[118 106 131 135] → 135, 131

[132 129 127 129 123 157] → 157, 132

[[145 126 116 119 132]
 [113 140 113 127 133]
 [100 126 124 116 118]] → 145, 140

[136 109 108 144 143 157] → 157, 144

[[145  98 138 115 150 133 131]
 [141 115 139 138 146 136 147]] → 150, 147

[122 114 124 156] → 156, 124

[[131 136 130 111 120 122 131]
 [131 136 131 153 140 113 132]
 [131 138 131 145 134 115 133]] → 153, 145
---
[[108 109 133 156 138 131 145]
 [121 124 123 120 126 126 132]] 126

[[ 98 124 104 155 126 102]
 [128 117 128 137 113 154]] 137

[[129 136 127 106 124]
 [134 132 126 124 101]] 126

[[147 117 127 142 113 106]
 [137 101 146 141 134 121]] 141

[[127 157 124 128]
 [129 129 129 128]] 129

[[149 128 130 135 131 125]
 [123 117 131 136 117 113]] 136

[[131 145 130  98]
 [134 155 107 143]] 155
---
Input: [155 125 131 120]
Output: 131
Input: [123 132 112 102 151]
Output: 102
Input: [120 124 118 152 121]
Output: 152
Input: [143 122 119 101]
Output: 119
Input: [149 135 155 126 143]
Output: 126
Input: [123 147 122 155 124 135]
Output: 124
Input: [136 147 136 138 151 141]
Output: 151
Input: [113 126 112 154 113 124 101]
Output: 124
---
[[128 117 142 151 142 141]
 [130 134 119 113 120 118]] >> 113

[[130 116 143 146]
 [106 123 134 110]
 [135 118 138 155]] >> 123

[[105 113 121 143 116 110 125]
 [125 121 132 138 117 122 110]] >> 117

[[118 132 123 123]
 [132 127 150 140]
 [129 128 117 130]] >> 127

[[131 154 114 154]
 [152 143 129 115]] >> 143

[[125 117 133 118 113]
 [151 143 111 132 130]
 [116 136 114 127 130]] >> 111

[[107 104 109 129 135 126]
 [128 125 117 118 127 133]] >> 118

[[133 150 108 124 105 139 118]
 [120 120 107 134 137 118 131]] >> 137
---
[140 123 108 110 105 127 123] 110, 140

[137 134 104 140 115 139 109] 140, 140

[105 122 140 151 143] 140, 151

[149 145 121 129 126] 121, 149

[141 147 150 119 154 133 139] 119, 154

[133 147 120 118 132 115 155] 118, 155

[115 120 137 126 151 127 149] 126, 151

[[129 138 122 130 127]
 [136 103 124 118 150]
 [121 141 135 129 111]] 124, 150

[144 129 103 113 128] 103, 144

[[115 133 154 110 120]
 [128 114 125 121 118]
 [126 120 131 121 120]] 125, 154
---
[135 151 135 138 141 125 132]
135

[[114 105 131 127 135 141]
 [121 103 128 121 133 142]]
128

[124 127 152 133 152 120 132]
152

[[100 121 122 129 115 139 117]
 [115 131 117 126 128 135 121]]
117

[136 153 110 121 139 127]
110

[137 154 106 125]
106

[147 123 136 151]
136

[112 100 135 117 126 146]
135

[[109 134 133 125 129 137 126]
 [ 99 127 135 129 130 127 132]]
135
---
[[143 133 124 117 143]
 [129 123 132 135 129]
 [117 122 144 101 117]] >> 132

[120 132 149 120 152] >> 149

[119 112  99 126 110] >> 99

[146 154 147 120 131 142 153] >> 120

[131 131 106 139 103 145 125] >> 139

[113 147 153 136 119 102 101] >> 136
---
[[141, 101, 112, 133],
 [123, 136, 131, 136],
 [131, 131, 120, 135]] out 101

[[155, 105, 142, 108, 138, 116],
 [136, 136, 103, 131, 108, 131],
 [142, 145, 106, 154, 125, 143]] out 108

[[135, 129, 121, 142, 127, 133, 140],
 [113, 123, 134, 116, 134, 122, 115],
 [119, 152, 134, 115, 127, 120, 111]] out 127

[[135, 142, 145, 118, 150, 127],
 [123, 129, 131, 140, 137, 129],
 [124, 124, 128, 124, 126, 124]] out 118

[[121, 140, 127, 133, 120],
 [109, 122, 156, 127, 137],
 [103, 122, 120, 125, 139]] out 127

[[155, 147, 150, 156],
 [135, 122, 103, 148],
 [106, 127, 115, 116]] out 147

[[123, 122, 128, 131],
 [152, 152, 125, 109],
 [158, 158, 124, 99]] out 122

[[127, 127, 151, 124, 146],
 [151, 117, 123, 121, 126],
 [134, 130, 128, 141, 152]] out 151

[[152, 125, 135, 131],
 [126, 115, 109, 139],
 [144, 133, 142, 125]] out 125

[[123, 119, 139, 127, 135, 149, 155],
 [156, 134, 110, 113, 120, 122, 135],
 [126, 134, 122, 145, 135, 124, 121]] out 135
---
[141 129 139 153 144 138] yields 153
[155 127 151 141] yields 127
[140 144 147 109 103] yields 147
[134 129 153 128] yields 129
[151 137 132 108 122 127] yields 108
[157 116 120 126] yields 116
[135 114 144 103 127  99] yields 103
[135 132 152 120 102] yields 152
[123 106 131 133 107 102 136] yields 107
---
[106, 134, 109, 132, 130, 113] gives 113
[132, 152, 131, 131, 126, 134, 128] gives 128
[107, 137, 116, 129, 139, 135] gives 135
[141, 134, 102, 112, 137, 113] gives 113
[112, 102, 135, 134, 134, 127] gives 127
[135, 129, 149, 126, 121, 133, 118] gives 118
---
118,134,117,114,140,103,121
127,136,156,116,128,133,126
143,142,138,157,115,131,124
Answer: 143

131,135,131,123
157,137,122,129
135,113,110,148
Answer: 135

118,144,142,121,145
128,122,119,105,111
151,127,128,130,107
Answer: 151

139,120,124,130
157,115,110,125
101,125,129,141
Answer: 101

115,115,152,121
111,133,154,126
131,112,101,134
Answer: 131

130,153,111,118,142,114
123,143,119,121,139,131
117,139,135,98,124,113
Answer: 117
---
[[125 149 138 134 149 128]
 [113 151 156 127 145 111]
 [125 148 126 112 134 108]] >> 113

[[139 131 135 123 111 115 110]
 [128 131 151 135 126 132 102]] >> 139

[[113 137 110 158 145]
 [117 141 116 123 135]] >> 113

[[119 122 123 118]
 [115 117 119 107]] >> 119

[[117 118 122 101 115 141]
 [129 116 118 106 116 131]] >> 117

[[137 150 136 137 134 153]
 [134 132 120 134 135 137]] >> 137
---
[146, 145, 130, 154, 155, 102, 144]
144
[156, 119, 141, 142, 117, 100]
100
[134, 131, 127, 128, 107, 132, 126]
126
[129, 137, 114, 153, 147, 131, 125]
125
[133, 120, 110, 102]
102
[152, 108, 128, 129, 137, 111, 124]
124
---
[[107, 115, 102, 156, 140, 122, 141],
 [142, 117, 136, 155, 107, 132, 99],
 [120, 121, 118, 146, 152, 111, 131]] 118

[112, 127, 98, 116, 102, 119, 141] 98

[128, 128, 128, 127, 129, 147, 153] 128

[103, 154, 140, 146, 113, 110, 122] 140

[[134, 137, 129, 127, 129, 129, 118],
 [137, 136, 125, 125, 127, 130, 104]] 125

[109, 132, 141, 152, 114, 140, 100] 141

[[122, 138, 103, 104, 127, 141, 133],
 [117, 124, 130, 131, 149, 132, 131],
 [121, 123, 131, 136, 146, 119, 139]] 131

[[140, 138, 104, 107, 140, 129, 157],
 [110, 134, 153, 115, 124, 127, 117]] 153

[[113, 130, 144, 122, 128, 144, 105],
 [133, 137, 119, 118, 131, 119, 132],
 [128, 128, 139, 119, 124, 128, 121]] 139

[112, 153, 137, 139, 147, 155, 141] 137
---
[137, 136, 111, 115, 125, 150, 124] Answer: 137

[150, 121, 133, 112, 121, 110, 122] Answer: 133

[105, 132, 111, 100, 121] Answer: 121

[154, 127, 129, 127] Answer: 129

[[123, 123, 123, 132],
 [119, 135, 153, 109],
 [133, 135, 100, 146]] Answer: 146

[[129, 136, 147, 128, 150, 130],
 [130, 156, 111, 108, 117, 139]] Answer: 150

[132, 103, 107, 129, 123, 127] Answer: 129
---
array([[139, 147, 125, 117],
       [131, 130, 146, 106],
       [124, 123, 140, 143]]) Answer: 143

array([[155, 120, 103, 139, 142],
       [118, 132, 125, 139, 150]]) Answer: 142

array([106, 132, 149, 127, 125]) Answer: 127

array([100, 114, 130, 111, 110, 152]) Answer: 114

array([[100, 146, 150, 129, 144, 103, 126],
       [147, 144, 108, 152, 108, 103, 110]]) Answer: 147

array([ 98, 133, 148, 144, 129, 141]) Answer: 141

array([138, 158, 147, 122, 146]) Answer: 146
---
[102, 135, 143, 157, 101] | 143, 157

[158, 109, 99, 145, 154, 106, 141] | 145, 158

[[150, 131, 121, 137, 140],
 [147, 131, 121, 136, 137],
 [138, 137, 142, 127, 122]] | 121, 150

[145, 122, 132, 144, 134, 147, 103] | 144, 147

[136, 148, 111, 150, 113, 99, 112] | 150, 150

[[135, 143, 135, 121, 129, 122, 135],
 [114, 115, 138, 132, 115, 135, 136],
 [142, 117, 137, 138, 125, 140, 106]] | 132, 143

[127, 131, 138, 129, 98] | 138, 138

[150, 131, 139, 154, 107, 105, 139] | 154, 154

[117, 149, 123, 123, 136, 153, 139] | 123, 153
---
[[142 132 141 105 123]
 [125 113 128 152 116]
 [123 132 123 125 140]] Out: 142, 140

[147 148 152 146] Out: 147, 146

[121 127 110 123 129 102 136] Out: 121, 136

[[111 118 143 133 129]
 [121 142 127 158 119]] Out: 111, 119

[[108 130 116 132 117 105]
 [126 131 125 128 128 122]] Out: 108, 122

[153 125 156 140] Out: 153, 140

[103 114 111 115 150] Out: 103, 150

[[140 128 124 129 125]
 [150 129 126 129 122]] Out: 140, 122
